A state moves one step at a time under one of 6 hidden systems, and each row is a state written as 20 numbers. Each run below is a few steps of one system.
run 1, k_227 (8 x 20):
[[-30 -22 -21 -15   6   2  10   1  -3  -7   2  -6  -9  18  30   2 -18  25
   -6   9]
 [-19   8 -16 -10   1  -4  24  18 -11   6   8 -13 -11  -3   8  12  23  -2
  -37 -24]
 [ 18 -15 -12 -27  -8   3  14  -7   2 -19  16  13 -14   0  42  -6  -3  13
  -25   0]
 [ 19   9 -29   0  20 -18  17  27  -8  -5  -1   3 -25 -24  12   1  30  -8
  -21   6]
 [ 35 -10   6 -28 -11  10  22  -7   1 -27  -2  22  -9 -12 -11 -32  14  -1
  -17   4]
 [  9 -16 -22   0  29 -15  12  19  -7 -10 -26  15 -12  -8 -19 -20  14  18
   15  32]
 [-11 -11  15 -24  -8   9  30   4 -18 -12 -17   7  18  -3 -53 -33  15   7
   -6  -7]
 [-34 -36 -17 -16  11  -2  11   4 -15  -7 -19  -3   7  12  -1 -17 -22  40
   23  21]]
run 2, k_220:
[[  4  10  15   0  -9  34   6   5 -13  16 -26   6 -28   3 -18  54  14 -45
  -26 -14]
 [ 48 -14  -2  22  -3  21 -10 -12  -5   9 -10  30  -7  20  34  32 -21  31
   22  14]
 [ 22  27   4  34  11 -18 -18  19 -28  26  -6  -1  28 -35 -23  21  24  -9
   13 -14]
 [ 27  -7  18  -7 -35  15 -14 -28  -2 -19  25 -10  22 -29   6 -17 -36   6
   35  -6]
 [-19  19 -24  29  13 -15  -1  16  20   2   3 -41 -31 -14 -31 -14   1   1
   41  10]
 [ -6  19  35   2 -29  16   5 -27  35   4  28  -7  12  41 -25 -26  -1   1
  -10 -23]
 [-33  -4 -26  14  38 -33 -32   0  22   3  13  -3   9  21  38 -12  -9  16
   11  28]
 [-29  14  24 -19  -9   6 -11  -6  -1   3   8  -5  10 -10 -11  16  12 -62
  -39 -18]]
run 3, k_473, 8 rows:
[[  6   8   0  -8  -8   8   4  -5  21 -10   9  -2 -30  -1   5   2   6 -28
  -20   0]
 [ 24  -3  -7   8  12   4  -3  -1  12  -2 -10  21 -26  13  12   9   4  -2
   -3  20]
 [ 20   2  12   5  12  -3 -10   1 -10   6 -12  30  15   1  -9   9  19 -12
  -12   7]
 [  6 -18  10 -15  -1   3 -13  -9 -23  -9 -13  18  25 -19  -1  -1 -11  -1
   11  16]
 [-15  -6   3  -4  -2  11   5   7 -17  -1 -21 -12  -1 -22 -38   1  -5  -6
   23   5]
 [ -8  -7   8   4 -19  21  19  -5  -4   4  -5 -13   2  16 -24  -3 -16  29
   21 -13]
 [-24   7 -14  17   3 -13   2   8  -1  16  13 -19  11  15   5   2  -2  29
    8 -14]
 [-16  14  -1  -7 -14  -5   3  -5   7   0  35 -21   8  -2  21  -3   0  -2
  -18 -27]]
run 4, k_285:
[[ 35 -11  -9  -1   4   3 -26   1 -27 -14  -7   6  -1 -65  15  18 -17 -22
   31  22]
 [ 26  14  10  11 -19  23  14   3   1  -9 -12 -21 -30 -35 -60  -4   0 -21
   36  -1]
 [ 24   0  16  25 -18  14   7 -16  16   0  -1   0   9  29 -38 -31 -16  44
   44   2]
 [-39  11   3  24  14 -29 -23   2   2  20  17 -19  48  14 -18 -24  -1  25
   28  -5]
 [-48  -6  10 -25 -14  -6 -22 -25  11 -14  36 -29  28 -10  15 -21 -30 -17
    3  -7]
 [-41   5 -16  -3  -1  12   2  -5  42  -4  15 -33 -55  20  19  12 -17 -22
   -2   6]
 [ 14  25  14  16 -12  19   4 -11  31  18  15  11 -19  53  18  28  12 -10
  -37 -22]
 [ 37   6  -7  24  28 -16 -35   0   2  15   7  36  12   8  57  30   8   2
  -12  16]]
run 5, k_285:
[[ 21  22   5  13  -4 -19  -2  -4  12   1  32   1  25   1   3 -27  17  10
   -8 -18]
 [  2   1 -13  -7  17 -26 -20  -3  18 -18  20   4   4 -17  17 -29   5 -11
    2  23]
 [-11   6  10 -15   4   2  -3  -6  21 -14  -5   3 -17  -4 -27 -17  15 -44
  -14  14]
 [  2 -16  13  -5   3  18  -1 -14  16  -3 -25  26 -15  35 -14  -3  -6   2
    3  25]
 [-19  -5   9  14  16  -1 -12   8 -16  23 -27  15  22  18 -19  23   7   0
    1   6]
 [-15 -19  11 -11 -11  13 -15 -12 -31   3  -5   1  32 -14   9  19 -23   2
   11  -6]
 [-22  -1 -17   3  -7  12   5   8 -10   3  -3 -34 -22 -18   2  23 -21  -1
   21  -6]
 [ 14  17   4  11 -31  21  21  -4   8   6  22 -20 -12  12  -2   7  -7  15
   -1 -35]]
run 6, k_376:
[[  1  -7   2 -11  -9  12   4  -5  -8   9   5  10   2  20  34  27  -1   6
  -30 -14]
 [ 13   5 -23   7  13  -6  -1  16 -20   9  -1   5  -7 -16  34  34  12  -3
  -18  -6]
 [ 43   7  -1  -7 -13  10  12   2 -11  -9   8   9  -9 -27  12   7  14  -9
  -18 -11]
 [ 39  -2 -21   7  10  -7   6   9  -1 -12  -1   9 -16 -18   4 -16   7  16
   13  16]
 [ 20   6  10  -2   2  -7   8   3   1 -10  -6  11  10 -13 -38 -33  20  -4
    5   5]
 [-12 -21   0 -17   5  -4  -2  -9   3 -19  -6   5  12  -1 -15 -37 -16  15
   20  23]
 [-44  -6   5  -8   4   2   4   6  -4   4 -16 -14   5   3 -43 -10   2  -5
   10   4]
 [-35 -16   8 -15 -17  18  14 -13   1   2   0  -9   5  29  -2   2 -21  18
   -3 -12]]
run 7, k_250 (8 x 20):
[[ 34 -22  27 -12 -27  29  -2 -19 -33  -9 -19  20  25 -18 -17   3 -27  15
   33   2]
 [-16 -10 -14  20  13  -7  -2  18 -31  10 -22 -18  17 -21 -34   1 -12  32
   54  12]
 [-29  10  25   1 -36  10   8 -11 -13  10  20 -35  43  -3 -36 -16 -13  16
   18 -42]
 [-50   3 -27  15   6 -19 -10   1  21   7  29 -45  -4  15  22 -10 -26  32
   27  -2]
 [-28  44   7  14  -9  -8  -2   1  30  20  40 -32  -5  15  -4   7  24 -33
  -34 -36]
 [ 11   7 -13   6   4   2 -20 -23  50  -4  35   2 -31  30  68   6 -18  -3
  -14   9]
 [ 35  30  -3  21  31 -14 -22  11  22   7  -5  26 -33  -6   6  25  42 -58
  -30  15]
 [ 68 -17  28 -14 -15  29 -21 -32   9 -23  -7  50  -7  -5  18   4 -15 -24
    1  27]]
run 8, k_376:
[[-24   5 -34 -13  13 -15  10  12  14 -14  20 -26 -31 -17  21 -10   6  -9
  -14   3]
 [ 12  13  -3 -12  -6   8  27   3  26 -13   5   2 -44  14  -7  -9  22 -21
  -35  -5]
 [ 20 -12 -13  -3  25  -7   6   2  16  -8 -11  37 -18  29  19  -9  17  12
  -22  27]
 [  9 -11   8 -17  20  -6  -3   7 -20  -4 -26  39  19 -10 -16  -3  28 -23
  -29  16]
 [  0 -41  -1 -36  -4  17   9  -3 -32 -22 -29  20   2 -22  -2  -4 -17   5
    9  25]
 [-17 -15  -6  -3   0  14  31  20 -34   4 -38  -8  -8  -6 -46   9   1  21
   18  -2]
 [ -9 -12   8  -8 -24  14  34  -2 -21   6   1  -3  29  25 -13 -12  -5  54
    0 -30]
 [-36   2 -26   1   8 -28   8  21 -22  11  18 -25  25  -4  18  -4   7  33
   -9 -21]]
run 9, k_227:
[[ -8  23   1  20   6 -16 -21  -4  18  11  23 -13   8   6   6  -1   4  -9
    1  -4]
 [ -3   9  10  -3  -4   0 -25 -18  23  -4  20   0   0  -1  13  -1  -7 -28
   -5   4]
 [  4  10  -1  13  12   3 -21  -2  19   5  -5   4 -23   4   3  18   1 -28
    2  17]
 [ 23   8  21   9  -5  16  -8  -9   4   6  -8  19  -1  14 -15  15   8 -17
   -6   1]
 [ 19  -7   8  15  10   3 -23  -5 -10   8 -13  22  16   2   2  16  -5   3
   17  16]
 [  1   5  14   7  -7   9 -13  -1 -19   9  -8  -3  24 -20 -21  15  -4 -11
   17  -6]
 [ -3 -10   6  10 -14  16 -11 -14  -3   3   0 -13   4  -2  -6   9 -29  10
   36   1]
 [-11  19   2  25  -9   4  -3   2   5  21   9 -23   3   9 -12  15  -5   7
   18 -19]]
run 10, k_473, 8 rows:
[[ -4 -12 -14   5  18  -2 -18   1  -3   3  -9  10 -10   5  27  21  -8  -1
    1  21]
 [ 13   8  13  -1  -6  12  -1   0 -15   9  -6   8   4 -10 -10  24  12 -24
  -18 -12]
 [ 20 -19  -4   0  -3  12  -7  -8 -13  -7  -6  10  -1 -12  17  11 -19  16
   21  11]
 [  8  15   3  15   3  -1   1  14 -12   9  -8  -8   5 -18 -32   5  15  -7
   10  -8]
 [ 15  -8  10  -3 -18   9   2 -18   0  -9  12   0  16   4   1 -17 -17  25
   17  -5]
 [-21  10 -14  15  13 -18  -7  11   5   5   4 -20   0 -10 -12 -10   6  -1
   15   5]
 [ -5   6  18 -11 -21  12   7 -18  18  -5  18  -8   2  15  -6 -14  -5  -5
  -12 -17]
 [-16  -4 -23  11  20  -9 -14   4  17   0   4  -7 -19  10  20   3  -7   4
    8  20]]
run 11, k_250, 8 rows:
[[ 12   7   2  -4 -38  10   3 -10 -13  -7  35 -35  10 -43  10   0 -22   3
   20 -32]
 [  5  23 -28  29   1 -13  12  11  24  -2  20 -38 -34  -7  -5 -13  -1  19
   32  -3]
 [ 22  33  21  18 -13 -10   0 -11  36   3  32  -1   8  23 -19 -30  21  -2
  -10 -21]
 [ -3  -4  -8   0  26 -25 -36 -15  35 -10  18  14   9  13  28 -29  -4  -5
    3  34]
 [-14   8  16 -15   8   2 -16  -4  13  -9 -13   7 -13 -13 -29  -2  15 -65
  -18  17]
 [  0 -29  11 -13  -9  35  -1 -21  10 -12 -24  16 -26  25  -3  10 -29  -2
   15  29]
 [ -7  -2   6  22  21   5  -1  15 -24  28 -40  18   8  18 -31  33  12   5
    6   7]
 [  2 -16  22  -9 -21  13 -15 -17 -34   8   4  11  51  -5  15  18 -24  17
    7 -18]]
run 12, k_220, 8 rows:
[[-49  -7  -6 -40 -13   0  31  10 -19 -10   3 -24   8 -13  -9 -10   7 -10
  -32 -25]
 [-15 -25 -32 -29  -6  14  38   6   1 -17   3  -7 -45  17  35   3  -9  28
  -23   2]
 [ 14  12 -19   1  12  -8  37  29 -10  12  -6  14 -21  17   8  17  45   8
  -54 -19]
 [ 50 -18  -5 -24  -2  -5  11  -1 -23 -16   7  39  20 -12  44  -3  15  20
  -34  -4]
 [ 26  -9 -27 -19  19 -17  17  31 -35 -20 -18  11 -11 -60  -7 -10  26 -12
   -6  16]
 [ 37 -16  13 -29 -29  30  43  -4 -12 -27 -22  15 -15 -16 -45 -29   6  10
    1  -2]
 [  4 -19 -19   9  17  -9  32  20 -11  -3 -30   9   0  18 -36 -34   9  61
   27  17]
 [-26  -6  18 -19 -12  -7  27   8 -35   4  -5   2  58   7 -42 -32  16  29
  -12 -30]]

Which system made each run below?
run 13:
[[ -9  10 -10  -2   1 -18  20   6  13  -5  19  -7   1  15  -7 -35  19  22
  -18 -13]
 [-18  -8 -13 -20  13 -21  -1  -1  10 -15  13   6   5   3  16 -31   7  -1
  -19  11]]

k_227
run 14, 2 rows:
[[ 22  10  -1  23  -7  13  11  21 -44  28 -18   0   7 -16  -8  52  12  12
    5 -26]
 [ 40  -8  -7   1 -21   3   1  -1 -34  -7  16  -5  23 -39  21   7 -17  35
   27 -15]]

k_285
run 15, 2 rows:
[[-30 -10   2   7  13  -6 -18 -11  25 -10 -13 -14  -5   4 -45 -36 -19  -6
   49  37]
 [-54   3  23   8   0  10   1  -5  18  17 -17 -14   6  43 -57  -7  -1  -5
    8  -2]]

k_227
run 16:
[[  0  -3   9   3  -9   0  -9  -5 -19  -2   4  -8  31 -22 -14  -7 -11  10
   27  -6]
 [-23   0  -4   8  -9   5  -5  -4   2   0   7 -28  -2 -12 -14  -5 -22   6
   34  -3]]

k_227
run 17 (2 x 20):
[[-12 -10 -17 -16   0  -8 -11  -7   0 -14  17 -13   0 -21  31  -6 -19   2
    6   8]
 [ -7  15  -8  -1  -3   6  13   9  14  -4   1 -16 -35  -5 -13   6  15 -25
  -16  -8]]

k_220
run 18, 2 rows:
[[-27 -10 -32  -4  23  -9  31  28  -9   5 -16  -5 -23  19   5   5  14  27
  -18   2]
 [  8  -4   7 -24 -17   7  28   3 -23   4   4  16  19   9  15   8  17  12
  -49 -29]]

k_220
run 19 (2 x 20):
[[-27   2 -16  -7   3 -16  -7   4  -2  -6  20 -26  11 -22  10 -12  -8   3
   10  -5]
 [-11   6  -3 -13 -17   8  10  -8  22 -13  22 -22 -25  -2   2 -13  -5 -15
  -11  -9]]

k_285
run 20, 2 rows:
[[-25   9   9   1   1  12 -23 -11  24   5   8 -10 -18  13  13  24  -9 -40
  -14   4]
 [ 14   9   6  13   1  15 -15 -10  16  11  -3  15 -21  24  20  37   0 -22
  -18   3]]

k_227
run 21, 2 rows:
[[  4  26   1  29   9 -12 -27   7  -2  18   0 -14   8 -26 -18  19   8 -23
   20  -4]
 [ 18   3  21   5 -25  17 -22 -29  18  -6  22  -9   6  -4   1  -6 -27  -7
   26  -2]]

k_220
run 22:
[[-23  -8 -12  -1  28 -16 -14   4   6  11  -2  21   6  32  43  15   8   2
  -30  13]
 [ -6  -2   5 -21   5   3  -9   5 -20   2  -6  17   0 -17  22  34  14 -40
  -40  -3]]

k_285
run 23 (2 x 20):
[[-25  -4  -1 -21 -13  -4 -13 -18  17 -20  31 -28   7 -24  11 -31 -25 -12
   15   4]
 [-33  10 -15  -1   6   1   8   3  35  -6   5 -28 -48  12 -13  -9   3 -21
   -4   8]]

k_220
run 24, 2 rows:
[[-26   7  -6 -18   3 -17   3  -7  32 -18  25 -17  -8   4  -4 -42   9 -14
  -17   2]
 [-15  -3   0 -14  10   1   3 -10  33  -9   2  11 -21  33   6 -18   7 -14
  -27  15]]

k_285
run 25:
[[-30  -8   8  -3 -17  23  13  -8  -1  14  -4 -12  -2  35  -9  16 -15  15
   -2 -17]
 [-16   0 -12  13  -1  -1  -2   4  -9  19  10 -10   7  20  36  30 -11  28
   -6 -17]]

k_285
